Each row has a hidden score. How much does it go up from the first row of each pair to the second? 20 means little or no change, 40 a big rise and 0 a big fall. The score is a weighted sum of the row's numbers plus the product of two more (or one squared), each taken from its middle value.
  -1.87  0.25  -0.58  -0.50  1.61  -0.18  -0.40  0.38  -0.02  0.53
  0.20  -0.62  -0.47  0.39  -1.09  0.08  0.32  -0.76  0.59  0.26 25
  0.32  0.35  -0.31  -0.86  0.61  -1.09  0.37  0.94  -1.13  -1.06
  -1.02  -1.12  0.18  -0.04  -0.03  1.37  -0.99  1.24  -0.11  -1.05 27
  0.19  0.15  -1.40  -1.17  -0.23  -0.64  1.54  0.10  -0.30  0.99
  -1.20  -0.82  -1.17  0.63  -0.19  -1.32  -0.37  -1.01  0.99  0.29 31
  -1.10  1.35  0.41  0.01  1.79  -0.72  -0.43  -1.08  -0.45  0.31
  -2.14  -0.61  0.13  0.28  1.17  -0.31  0.41  0.43  0.84  0.52 24
  -1.71  0.22  0.33  0.56  1.47  0.45  1.31  -1.09  -0.69  1.22
  0.53  -1.09  -1.11  -0.66  -0.44  1.15  -0.02  1.02  -0.47  -1.76 26
  -0.08  -1.13  -1.29  0.82  -0.79  -0.56  -0.30  0.35  -0.06  0.60
  1.06  -1.23  1.46  0.65  0.60  0.55  0.03  0.07  0.03  -0.57 22
  1.10  0.68  0.90  -0.71  1.02  -0.60  0.22  0.01  -0.45  0.64
  0.16  0.13  0.37  0.53  -0.31  -0.31  0.36  0.37  -0.04  -0.43 23
  0.08  0.79  0.93  0.80  -0.35  0.71  -2.53  -0.43  -0.44  -0.16
  -0.22  -0.53  0.96  -1.03  0.31  0.85  -1.00  1.44  -0.35  0.36 15
  0.85  1.04  -0.96  1.16  -0.82  -0.13  2.70  1.10  -0.44  -0.65
  -0.52  0.17  -1.87  1.71  -1.22  -1.13  -0.12  0.04  0.47  1.10 15
  0.47  -0.03  -0.56  1.27  -1.22  -1.52  0.77  0.50  0.55  1.41
  -0.50  -1.16  -0.68  1.88  -2.20  0.46  -0.09  -1.35  0.37  -1.28 32
  -0.53  0.31  1.80  1.37  0.55  -0.61  -0.50  -0.72  0.14  1.00
  -0.97  -0.50  2.78  0.05  0.25  0.30  0.26  -2.38  0.78  1.28 22
  0.73  0.22  1.19  0.63  -0.54  -0.63  -0.06  0.78  0.53  0.07
  -0.04  -0.35  -0.66  -0.76  0.39  -0.84  -1.31  1.53  -0.34  -0.45 15
  -0.22  0.60  0.74  -2.03  -0.12  -0.49  -1.09  -0.23  -0.82  -0.98
  -0.05  -0.09  -0.15  2.09  0.20  -0.47  0.09  0.22  0.06  1.10 24
  -0.74  -0.09  0.62  -2.69  -0.38  0.33  -0.45  1.61  -1.89  -0.09
  0.26  0.62  -1.25  0.50  -0.23  -0.91  -0.92  -0.98  -0.10  0.55 29
  1.02  1.81  -0.37  0.59  -0.35  0.17  0.85  1.58  -0.08  -0.97
  -1.07  0.75  0.93  -0.22  0.63  -1.07  -0.03  -0.99  0.52  0.00 7
  0.78  -1.33  -0.25  0.42  -0.73  -0.90  -1.52  -0.33  2.14  1.16
  -0.44  1.74  -0.45  -0.51  -0.18  0.93  0.09  2.24  0.60  -0.70 14
  -0.30  -1.80  -1.05  -0.50  0.42  0.53  0.01  0.13  0.15  -0.38
  -0.81  -0.72  0.81  -0.11  0.92  -1.15  -0.78  -2.55  0.16  0.07 17
  1.83  -0.33  1.51  -1.14  -0.34  0.93  -1.84  1.96  0.27  -1.43
  -0.32  -1.55  -0.26  0.52  0.12  -2.19  1.22  -1.69  1.65  1.91 16
  -0.53  -0.65  -0.33  0.44  0.30  -0.41  0.39  0.53  0.87  0.17
  0.95  -0.44  0.45  0.86  -0.49  2.52  -0.91  0.96  -1.57  -0.92 26
  -1.33  -1.14  -1.03  -1.89  1.04  -1.07  -0.32  -2.17  1.24  1.34
  1.28  -1.40  -0.56  2.12  -0.01  -1.46  1.72  -1.31  -0.43  0.92 4
  -0.83  0.72  0.38  0.49  -0.13  -0.66  0.62  -0.03  0.17  1.25
  1.35  0.14  -0.96  -0.33  0.14  1.54  -0.68  0.01  -0.71  -2.40 27
  0.35  -0.92  -0.06  0.07  1.52  0.01  -0.27  0.71  -0.59  -2.38
  1.03  -0.06  -0.56  -0.75  0.26  0.14  -0.37  0.27  -1.16  -0.37 16
  0.18  1.71  -0.62  0.03  -0.92  -0.86  1.19  -0.81  -0.36  -0.36
  -0.51  2.12  1.53  -0.07  0.84  -0.32  -1.19  -1.68  1.59  0.68 19
  2.12  -1.25  0.17  0.41  0.57  -0.69  0.46  1.54  -0.08  -0.30
  -0.40  0.70  -0.37  1.03  -1.60  0.85  0.04  -0.95  1.10  -1.24 17
  0.27  -0.41  -0.39  1.35  -2.30  -0.20  -0.06  0.68  -0.27  -0.25
  -1.09  0.63  0.48  -0.80  0.96  -0.48  -1.55  -2.03  -0.09  0.77 23
  -0.16  -0.37  0.71  -0.53  0.52  0.13  -1.42  0.10  -0.44  -0.85
  0.02  0.25  -0.98  0.39  -0.33  -0.98  0.49  0.30  0.71  -0.24 21
  0.81  0.28  -0.86  1.19  -0.89  0.38  0.86  -0.81  -1.25  0.26
  0.44  -0.59  0.17  2.05  0.46  0.65  -0.87  -0.28  -2.23  0.28 18
  1.36  -0.53  1.80  1.06  -0.12  -0.34  -0.54  -0.39  -0.38  -1.42
  -0.10  -1.05  -0.12  1.28  0.69  0.05  0.63  -1.79  1.48  -0.62 17
  1.38  -0.84  -0.34  2.04  0.01  -0.17  0.52  -0.46  -1.73  0.45
  -0.81  0.05  0.01  0.16  0.61  -0.37  -0.44  -0.14  0.35  0.48 16
  -0.72  -2.33  0.86  0.77  -0.36  1.28  -1.43  -0.51  0.36  -0.14
  0.70  -0.68  -0.22  -1.03  0.43  -0.73  0.68  -0.25  1.04  1.07 9
  -0.21  0.83  -1.73  0.04  -0.75  -0.21  -0.77  0.06  -0.06  -0.32
  -0.81  -0.15  1.57  -2.09  0.49  1.36  -1.59  2.02  -0.99  -0.18 9
  -0.70  -0.01  1.09  -1.70  0.21  -0.69  -0.78  1.86  -0.26  -0.63
  -1.11  -1.15  0.89  1.45  -1.16  1.32  0.30  -0.53  0.27  -0.20 32
  -1.31  -0.81  0.03  0.56  1.52  -0.16  -0.81  0.06  1.60  -0.62
  1.29  0.49  -1.79  -0.15  0.86  1.38  0.46  1.74  0.57  -2.19 28
  0.63  -0.23  -2.04  -0.42  0.38  1.25  -0.37  -0.64  -0.23  -1.89
  0.58  -0.50  -0.97  1.31  -1.60  0.86  1.74  -0.63  0.98  -0.13 21
  -0.84  0.36  1.30  -1.93  0.67  -0.17  0.27  0.51  -0.69  0.85
  -1.85  0.49  -1.63  -1.62  0.66  -1.39  0.79  -0.38  0.62  1.00 32
  0.39  -1.52  -1.02  0.00  -1.41  -1.27  0.43  -0.35  -0.55  1.12
  0.09  -1.18  -1.71  1.25  -1.01  -0.90  -1.15  2.16  1.10  -0.25 20
  -0.87  -1.16  0.91  -1.90  0.42  -1.14  -0.44  -0.24  0.55  1.19
  1.03  -0.16  2.19  -2.65  -0.73  -0.08  -1.53  -0.29  -1.12  -0.13 17
  0.62  1.20  0.62  0.43  -0.65  0.05  -0.47  -1.00  -0.47  1.39
  0.31  0.53  0.05  0.83  -0.83  -1.22  0.07  0.11  1.80  -0.15 21
  0.10  0.77  -0.21  -1.30  -1.19  0.85  0.72  -1.07  -0.99  -0.69
  -0.88  0.54  -1.82  0.04  0.71  -1.04  0.02  1.17  -0.70  0.37 15
  0.16  -1.38  -0.37  0.84  0.02  -0.15  -0.43  0.54  1.37  -0.86
  0.64  -0.42  -1.21  -0.90  -1.06  -0.25  -1.02  -0.59  -1.35  -0.27 25
  1.90  -1.16  -1.17  2.61  -0.57  0.36  0.05  -0.78  -0.07  -1.86
  0.31  -1.83  0.07  0.31  1.23  0.78  1.87  -0.24  1.99  -0.87 19
  1.87  -1.74  -1.75  -0.36  0.43  -0.19  0.03  -0.43  0.30  -1.44
  1.40  1.79  0.36  -0.48  -0.72  0.29  0.42  0.62  -0.84  0.07 18
  -0.83  -0.57  2.22  -1.69  0.03  0.38  -1.01  2.02  -1.48  -0.02
  -0.06  0.23  1.37  0.13  0.76  -0.10  -0.96  -0.14  -0.01  -0.47 24
  1.00  -2.38  0.32  -0.37  -0.14  1.31  -0.70  0.18  0.47  -1.05
  0.46  0.71  0.62  0.71  0.86  -0.11  -0.52  -1.53  0.16  1.54 14
  -0.50  0.44  -1.57  0.46  1.52  1.85  0.86  -0.53  0.34  -1.73
  -0.28  1.38  0.88  -0.75  1.25  -0.82  -0.17  0.16  -1.04  0.00 8
  -1.67  -0.06  -0.36  -0.23  0.03  -0.50  0.48  -1.39  0.54  1.21
  0.25  -0.01  -1.19  0.64  -0.16  -1.07  -0.85  -0.58  0.39  0.09 16
  0.34  0.22  -0.44  -0.04  0.14  -0.69  1.36  -0.61  -0.40  0.03
  -0.26  2.21  -0.27  -0.76  -2.25  0.29  -0.62  -0.29  -1.17  0.95 28
  0.00  0.09  -1.33  0.01  -1.81  -0.92  0.51  0.27  -0.39  -1.20
  -1.19  1.13  0.64  -0.32  -0.60  0.33  -0.61  -0.99  -0.66  -0.51 20
  0.03  2.47  -0.59  0.11  -2.25  0.30  -0.85  0.87  -0.97  0.57
  -1.20  0.07  -0.67  -1.62  1.07  -2.56  0.39  -2.19  0.32  1.65 20
  -0.30  -0.33  -2.15  1.04  -0.80  0.50  1.11  -0.99  0.96  -0.47
  -0.53  2.08  1.25  0.38  0.38  -0.76  -0.59  -1.45  -0.09  1.04 6
  1.09  -1.73  1.74  1.30  0.05  0.12  -0.93  -1.29  0.01  -0.33
  -1.00  1.06  0.21  -1.56  -0.02  0.26  -0.12  0.86  -1.37  0.44 13
  0.77  1.26  0.35  0.53  1.09  2.42  0.65  -0.23  -0.46  -1.20
  0.68  0.43  1.33  -0.54  0.38  0.87  1.09  -1.77  -0.82  1.65 9
  -0.72  -1.91  -1.78  -1.19  0.42  -1.92  -0.17  -0.68  0.40  2.07
  0.42  0.87  -0.21  0.80  -0.20  -0.01  0.53  -0.62  -0.12  0.92 6
  -0.19  1.20  2.15  0.48  0.75  -1.69  -0.24  -0.97  0.32  1.02
  -0.63  0.05  0.16  1.48  -0.31  2.27  -0.86  -1.49  -0.29  -1.69 34
  -0.58  -0.08  0.32  -0.66  -1.17  0.23  0.46  0.21  0.54  0.53
  0.29  0.58  0.06  0.85  0.86  0.59  0.22  -0.58  0.57  -1.05 22
  -0.55  0.18  -0.07  -1.57  0.38  1.20  -0.50  0.76  -0.28  -1.32
  0.93  1.28  0.39  0.03  -0.27  -0.01  -0.39  1.57  0.53  0.60 20
  0.32  -0.68  1.31  -0.92  1.33  -0.19  -0.11  0.15  -0.09  0.57
  -0.47  -0.16  0.46  -0.02  0.72  0.21  1.79  0.60  -0.50  0.69 24
  0.27  0.08  0.02  2.23  -0.42  0.84  -0.30  -0.67  -0.69  -0.43
  1.88  1.49  0.39  -1.24  -0.84  1.35  0.02  -1.63  0.09  -1.28 19
  0.04  -0.03  1.78  -1.37  0.25  -0.88  -0.53  1.52  -0.59  0.33
  0.57  0.58  -1.94  0.73  -1.06  0.17  0.93  0.70  1.13  -0.90 31
  -0.51  -1.79  -0.41  -0.29  0.89  1.78  0.60  -0.91  1.48  -0.65
  -0.12  0.77  0.12  0.09  -1.41  -1.21  0.19  0.52  0.35  0.80 11
  -1.84  1.19  -1.48  0.31  -1.02  0.17  0.98  -0.55  0.93  -0.91
  -0.61  -0.98  -0.07  0.56  -0.85  -0.85  -0.77  -1.49  0.83  -0.02 21
  1.60  0.12  -0.79  -1.14  -1.15  1.16  0.44  0.57  0.14  -1.43
  -0.07  -0.84  -1.55  -0.62  -0.35  0.83  -0.30  1.04  -0.27  -1.97 20
  -1.52  1.44  0.43  0.49  -1.11  0.56  0.58  0.26  -0.87  1.10
  0.76  0.96  1.47  -1.29  -0.20  -0.85  0.74  -1.05  -0.40  0.33 16
  0.82  0.31  0.39  0.90  0.35  1.47  0.29  0.18  0.23  -0.66
  0.48  0.13  -0.24  -0.19  -0.09  0.49  -0.88  -1.00  -1.08  -0.18 15
  -0.27  -0.24  -0.77  0.58  -0.08  -0.47  0.99  -0.03  1.24  1.64
  -1.36  0.61  -0.91  -2.73  1.24  -1.94  0.42  -1.00  0.94  1.41 21
  -0.70  0.15  2.65  -0.46  -0.02  -1.05  0.94  0.15  0.35  0.96
  -0.96  0.79  0.71  0.04  0.68  -0.59  -1.33  -0.61  0.21  1.19 22
  0.05  0.50  -0.71  0.32  0.40  1.50  -1.65  -1.36  0.72  -1.27
  1.12  1.57  1.34  -0.41  -1.20  -0.97  0.13  0.27  1.48  0.86 10
  0.52  -0.93  -1.26  0.53  -0.18  -1.10  2.35  -1.52  -0.26  1.05
  0.10  -0.61  -0.09  0.63  -0.72  -0.06  -0.20  0.19  1.31  0.18 22
  0.68  0.59  1.67  -2.20  0.36  -0.06  -1.79  1.27  -0.09  0.76
  0.44  0.20  0.19  -0.13  -2.72  0.10  0.18  0.82  -0.02  0.90 29
  -0.15  -1.70  1.18  1.96  -0.09  -1.60  -0.17  0.22  1.79  1.08
  1.17  1.05  -0.08  0.92  -0.48  0.26  0.01  -1.33  -0.14  -0.49 22
  0.12  0.30  1.73  1.70  1.09  2.51  -0.71  1.15  -0.35  -1.96
  -0.36  -0.01  1.19  -1.74  0.44  1.21  -0.68  1.23  -0.05  -0.07 2
  -0.51  0.85  -2.00  1.32  0.08  -0.44  -1.82  1.71  -0.34  -0.52
  1.69  0.24  -1.58  -0.52  2.87  0.58  -1.04  1.37  -0.58  -1.41 18
